In the data rows, the value 500 means zero.
Here are some points:
array([479, 499, 482, 528, 448, 530, 534, 427, 471, 451, 560, 529, 535, 427, 523, 595, 438, 431, 480, 495, 410])
array([816, 583, 999, 539, 397, 698, 593, 342, 653, 429, 380, 294, 141, 303, 817, 737, 590, 649, 236, 562, 616])
array([571, 464, 652, 389, 636, 486, 597, 357, 477, 385, 503, 737, 355, 310, 433, 650, 493, 462, 516, 866, 376])
array([560, 467, 707, 313, 570, 564, 734, 391, 460, 371, 500, 721, 325, 395, 621, 726, 515, 533, 451, 838, 351])
array([550, 449, 636, 360, 632, 433, 564, 479, 583, 489, 446, 612, 349, 379, 423, 542, 615, 587, 530, 741, 468])
array([565, 628, 542, 572, 477, 559, 451, 422, 522, 514, 479, 536, 448, 485, 647, 526, 387, 526, 402, 529, 535])
array([637, 651, 650, 639, 328, 678, 488, 358, 520, 468, 476, 444, 441, 476, 802, 626, 336, 471, 323, 487, 572])
array([578, 663, 511, 703, 317, 621, 329, 545, 597, 639, 458, 164, 428, 668, 711, 443, 409, 598, 323,  57, 720])
array([574, 584, 507, 627, 380, 557, 428, 443, 523, 489, 461, 404, 565, 479, 610, 504, 474, 511, 428, 420, 595])
array([355, 370, 400, 476, 541, 428, 525, 615, 492, 464, 508, 498, 693, 571, 326, 385, 658, 524, 664, 460, 488])
array([488, 455, 593, 411, 458, 543, 703, 471, 450, 396, 483, 573, 561, 443, 606, 662, 556, 528, 522, 608, 415])
array([522, 349, 671, 306, 640, 449, 699, 399, 495, 379, 501, 704, 396, 309, 400, 685, 619, 481, 582, 872, 333])
array([423, 503, 329, 535, 529, 398, 405, 613, 516, 588, 524, 464, 607, 576, 365, 311, 484, 495, 576, 408, 545])
array([223, 328,   0, 367, 625, 255, 414, 769, 445, 670, 603, 571, 759, 725,  74, 216, 598, 442, 837, 326, 381])
array([589, 529, 606, 500, 473, 564, 505, 416, 488, 503, 493, 503, 417, 477, 587, 598, 427, 490, 384, 514, 487])
array([641, 576, 708, 662, 309, 648, 515, 303, 505, 409, 475, 443, 415, 313, 734, 727, 384, 416, 318, 499, 508])
array([487, 441, 636, 318, 558, 581, 737, 481, 452, 400, 504, 611, 436, 474, 583, 688, 529, 552, 481, 651, 338])
array([390, 403, 417, 200, 811, 364, 622, 559, 367, 377, 546, 878, 502, 515, 310, 387, 624, 516, 672, 905, 334])
array([434, 311, 534, 315, 621, 472, 716, 466, 430, 366, 527, 657, 497, 399, 351, 649, 638, 495, 600, 751, 297])
array([451, 413, 499, 434, 530, 463, 581, 529, 499, 523, 530, 500, 515, 540, 470, 531, 547, 512, 550, 495, 444])
array([410, 455, 295, 483, 570, 378, 388, 653, 517, 692, 537, 420, 566, 647, 254, 358, 483, 490, 587, 338, 446])
array([551, 472, 687, 363, 627, 530, 667, 356, 407, 324, 521, 772, 403, 357, 602, 681, 492, 464, 465, 895, 396])
array([596, 594, 508, 708, 310, 567, 344, 452, 603, 639, 439, 231, 450, 464, 583, 537, 360, 475, 379, 178, 642])
array([546, 570, 527, 633, 384, 511, 410, 459, 589, 526, 495, 386, 539, 475, 584, 469, 470, 528, 449, 384, 638])
array([601, 608, 620, 688, 330, 591, 420, 451, 590, 487, 451, 344, 510, 447, 655, 516, 479, 529, 391, 337, 640])
array([608, 482, 590, 579, 409, 560, 552, 400, 584, 506, 456, 344, 424, 367, 541, 688, 491, 494, 453, 442, 482])
array([292, 451, 260, 503, 458, 447, 500, 580, 399, 444, 561, 505, 778, 639, 428, 394, 563, 484, 649, 386, 485])
array([563, 424, 679, 422, 530, 547, 641, 458, 545, 407, 451, 476, 456, 375, 546, 658, 649, 587, 501, 616, 446])
array([454, 417, 563, 408, 523, 482, 640, 520, 487, 384, 489, 486, 591, 502, 518, 524, 649, 583, 555, 595, 476])
array([561, 485, 624, 411, 548, 546, 565, 427, 516, 453, 496, 544, 400, 458, 547, 592, 491, 524, 491, 613, 511])
array([641, 641, 596, 756, 310, 568, 291, 457, 602, 634, 470, 259, 403, 503, 628, 520, 340, 510, 324, 227, 634])
array([520, 501, 582, 415, 544, 525, 504, 477, 487, 495, 476, 547, 429, 507, 570, 517, 510, 530, 489, 575, 442])
array([470, 501, 463, 563, 458, 523, 533, 422, 445, 381, 492, 511, 602, 395, 530, 563, 503, 482, 539, 575, 504])
array([670, 541, 918, 478, 460, 705, 690, 220, 414, 252, 485, 650, 311, 308, 795, 814, 471, 530, 323, 812, 421])
array([488, 441, 485, 368, 581, 434, 523, 469, 420, 492, 511, 709, 450, 459, 436, 516, 427, 443, 561, 674, 402])
array([690, 630, 756, 540, 462, 620, 534, 306, 536, 406, 456, 565, 272, 355, 732, 701, 351, 481, 314, 698, 509])
array([315, 375, 182, 503, 524, 322, 399, 682, 517, 655, 565, 373, 740, 664, 207, 290, 587, 458, 715, 198, 505])
array([614, 637, 654, 628, 435, 565, 441, 413, 523, 467, 460, 524, 445, 465, 681, 507, 401, 477, 380, 543, 603])
array([478, 451, 466, 488, 500, 479, 508, 511, 499, 526, 498, 481, 484, 519, 478, 490, 486, 487, 526, 456, 493])
array([467, 621, 425, 679, 379, 545, 354, 571, 533, 668, 513, 263, 583, 630, 542, 341, 403, 530, 383, 168, 636])
array([339, 393, 253, 339, 696, 302, 500, 619, 452, 543, 561, 698, 632, 557, 177, 358, 536, 397, 692, 685, 383])
array([561, 384, 857, 254, 585, 591, 829, 376, 420, 191, 468, 722, 376, 326, 645, 785, 694, 598, 517, 921, 325])
array([663, 585, 743, 544, 416, 594, 534, 350, 534, 408, 449, 511, 379, 365, 677, 642, 474, 547, 380, 638, 546])
array([261, 389,   9, 478, 548, 331, 348, 732, 449, 710, 604, 429, 739, 787, 132, 231, 484, 438, 721, 209, 514])
array([552, 545, 458, 681, 365, 563, 358, 479, 497, 583, 492, 349, 517, 527, 553, 495, 428, 459, 425, 220, 554])
array([518, 530, 602, 617, 379, 545, 487, 367, 484, 411, 503, 476, 563, 397, 618, 621, 479, 461, 447, 487, 511])
Here are 10 more points, each followed by its number:
array([471, 506, 395, 474, 512, 434, 449, 560, 525, 524, 494, 547, 510, 505, 443, 451, 502, 535, 566, 467, 541]) 0
array([371, 340, 466, 184, 777, 328, 627, 571, 419, 383, 522, 773, 492, 485, 267, 433, 683, 517, 681, 880, 395]) 1
array([458, 390, 320, 450, 560, 453, 507, 553, 467, 591, 533, 493, 500, 512, 308, 506, 454, 421, 583, 467, 384]) 2
array([823, 699, 719, 861, 262, 642, 303, 359, 674, 673, 395,  98, 271, 343, 647, 628, 320, 473, 205, 214, 700]) 3
array([359, 533, 171, 607, 551, 333, 294, 658, 503, 679, 510, 426, 692, 663, 272, 219, 476, 474, 617, 303, 582]) 4
array([344, 328, 394, 275, 735, 318, 629, 600, 458, 448, 547, 724, 560, 530, 228, 430, 677, 503, 716, 716, 305]) 5
array([499, 505, 558, 493, 499, 529, 525, 472, 518, 451, 473, 488, 502, 418, 572, 531, 532, 543, 503, 542, 532]) 6
array([589, 611, 610, 608, 515, 482, 366, 454, 595, 549, 464, 456, 363, 438, 469, 443, 414, 488, 377, 492, 596]) 7
array([336, 459, 130, 500, 547, 422, 393, 617, 361, 603, 602, 534, 680, 674, 324, 329, 409, 431, 647, 329, 432]) 8
array([539, 467, 642, 480, 460, 555, 631, 468, 536, 466, 474, 501, 430, 417, 590, 639, 539, 526, 449, 593, 462]) 9
Which of these numbered points is nearest to each point below, ignoring the 2 directions in which the first points spread most? Its number follows each.
array([568, 442, 588, 443, 539, 446, 550, 441, 574, 484, 481, 499, 366, 371, 379, 628, 490, 453, 507, 622, 440]) > 3
array([539, 506, 549, 559, 377, 609, 543, 469, 509, 539, 494, 363, 476, 522, 623, 592, 437, 521, 445, 335, 509]) > 9
array([220, 466,   6, 408, 706, 243, 335, 698, 372, 559, 591, 714, 853, 691, 172,  73, 534, 433, 777, 559, 567]) > 4
array([582, 409, 772, 367, 500, 608, 725, 400, 460, 380, 488, 537, 344, 391, 654, 717, 605, 597, 467, 618, 412]) > 9
array([373, 566, 345, 507, 461, 486, 472, 555, 418, 493, 592, 597, 603, 618, 488, 432, 386, 448, 538, 441, 496]) > 8
array([450, 516, 449, 605, 404, 523, 436, 592, 517, 624, 530, 332, 556, 609, 478, 471, 436, 458, 474, 197, 508]) > 9
array([468, 573, 365, 605, 483, 454, 317, 634, 602, 675, 461, 290, 542, 572, 422, 328, 513, 553, 475, 261, 663]) > 1
array([589, 496, 636, 429, 491, 576, 600, 409, 459, 431, 502, 597, 401, 429, 669, 618, 454, 498, 414, 614, 483]) > 0
array([469, 400, 473, 382, 634, 437, 545, 549, 550, 497, 487, 554, 461, 501, 398, 481, 613, 533, 553, 588, 455]) > 5
array([512, 508, 523, 452, 581, 464, 482, 534, 498, 454, 482, 563, 542, 531, 528, 427, 585, 569, 516, 608, 538]) > 1
array([452, 357, 489, 355, 673, 401, 608, 503, 479, 447, 505, 607, 439, 368, 288, 573, 649, 473, 625, 756, 346]) > 3
array([499, 512, 455, 496, 589, 438, 440, 556, 584, 568, 471, 442, 461, 550, 413, 401, 561, 507, 503, 498, 556]) > 1
array([398, 516, 243, 544, 560, 359, 294, 592, 509, 576, 524, 476, 671, 572, 350, 267, 523, 455, 620, 428, 583]) > 4
array([437, 509, 277, 566, 460, 415, 327, 659, 586, 674, 528, 306, 571, 652, 374, 305, 468, 490, 549, 212, 577]) > 5
array([485, 541, 392, 673, 411, 449, 355, 573, 581, 638, 495, 282, 561, 580, 412, 415, 459, 439, 473, 182, 609]) > 5
array([377, 642, 119, 827, 364, 378,  50, 796, 659, 889, 489,  92, 739, 855, 366,  46, 420, 555, 504,   0, 848]) > 1
array([399, 569, 226, 670, 450, 439, 271, 621, 520, 661, 511, 364, 680, 673, 374, 263, 439, 480, 533, 245, 649]) > 4
array([501, 384, 465, 381, 616, 421, 585, 496, 500, 542, 514, 572, 401, 467, 320, 563, 533, 435, 579, 592, 315]) > 2
Here are 10 other points, each followed by its number:
array([513, 501, 439, 541, 495, 470, 431, 516, 514, 566, 499, 524, 488, 484, 461, 493, 444, 447, 468, 500, 469]) 0
array([260, 452, 138, 483, 557, 350, 403, 704, 408, 601, 567, 502, 756, 705, 286, 269, 523, 432, 681, 378, 477]) 1
array([579, 580, 625, 575, 423, 543, 474, 483, 559, 533, 445, 373, 398, 454, 633, 541, 525, 555, 380, 435, 589]) 2
array([558, 580, 552, 556, 518, 518, 463, 401, 511, 481, 504, 589, 455, 460, 566, 528, 412, 470, 406, 636, 517]) 3
array([615, 467, 747, 477, 516, 522, 546, 493, 615, 503, 420, 370, 324, 412, 527, 581, 664, 640, 429, 519, 496]) 4
array([548, 659, 550, 653, 307, 656, 466, 487, 463, 493, 475, 378, 536, 564, 819, 522, 383, 557, 329, 305, 674]) 5
array([522, 459, 501, 541, 418, 514, 535, 487, 559, 554, 512, 361, 460, 451, 459, 625, 485, 464, 462, 376, 458]) 6
array([462, 591, 301, 836, 295, 480, 222, 616, 587, 701, 506, 140, 708, 642, 435, 293, 416, 448, 458,   0, 697]) 7
array([613, 482, 761, 478, 428, 605, 584, 425, 543, 443, 453, 448, 336, 379, 644, 692, 524, 571, 398, 555, 493]) 8
array([380, 430, 301, 523, 411, 446, 473, 652, 528, 680, 532, 305, 589, 670, 364, 450, 548, 512, 560, 184, 477]) 9
Which of these numbered points is nearest to each point below, ignoring the 2 directions in which the first points spread most? Its number follows each.
array([375, 323, 330, 420, 522, 397, 516, 566, 486, 506, 546, 444, 608, 550, 282, 515, 572, 431, 634, 403, 426]) > 6
array([541, 485, 523, 502, 443, 571, 532, 534, 558, 568, 510, 372, 423, 549, 573, 511, 497, 571, 439, 337, 540]) > 8
array([437, 551, 390, 556, 381, 551, 502, 523, 444, 477, 505, 415, 704, 612, 615, 427, 511, 518, 511, 340, 534]) > 5
array([320, 432,  66, 499, 572, 333, 306, 791, 480, 707, 578, 425, 709, 720, 170, 230, 488, 386, 664, 217, 498]) > 0
array([588, 488, 531, 546, 425, 562, 505, 455, 538, 542, 508, 340, 462, 460, 549, 581, 471, 466, 470, 361, 466]) > 6
array([488, 501, 517, 477, 528, 480, 446, 560, 541, 509, 486, 486, 523, 546, 511, 376, 602, 573, 516, 455, 565]) > 2
array([662, 677, 637, 836, 205, 678, 348, 490, 604, 618, 449, 114, 425, 552, 749, 525, 338, 509, 272,  77, 679]) > 8
array([300, 471, 155, 464, 624, 319, 340, 637, 499, 627, 559, 588, 668, 629, 184, 210, 516, 429, 673, 448, 510]) > 3
array([527, 618, 502, 711, 246, 623, 441, 488, 518, 510, 484, 204, 645, 567, 714, 474, 454, 546, 404, 163, 707]) > 5
array([540, 446, 581, 372, 626, 500, 607, 509, 517, 453, 470, 597, 407, 432, 476, 514, 599, 553, 542, 701, 469]) > 2
array([578, 577, 558, 610, 384, 548, 442, 415, 493, 557, 498, 444, 385, 476, 608, 566, 358, 428, 381, 419, 488]) > 0
array([597, 697, 364, 852, 325, 524, 149, 492, 590, 710, 520, 242, 497, 582, 549, 342, 243, 402, 321, 149, 739]) > 3
array([368, 360, 292, 415, 527, 398, 516, 586, 446, 577, 574, 524, 619, 594, 311, 476, 479, 396, 644, 425, 336]) > 6
array([445, 540, 249, 637, 475, 417, 298, 606, 559, 696, 520, 304, 587, 626, 378, 317, 390, 432, 532, 241, 571]) > 0
array([336, 312, 246, 273, 638, 416, 629, 601, 361, 545, 574, 658, 617, 635, 299, 422, 535, 462, 673, 518, 300]) > 9
array([528, 509, 657, 451, 435, 632, 652, 415, 423, 383, 521, 584, 472, 477, 725, 635, 432, 502, 442, 543, 410]) > 5
array([356, 386, 363, 338, 647, 385, 524, 633, 492, 530, 518, 629, 572, 609, 281, 337, 622, 549, 688, 576, 439]) > 2
array([410, 418, 467, 302, 633, 415, 578, 531, 448, 479, 549, 701, 444, 503, 397, 540, 507, 447, 589, 711, 315]) > 0
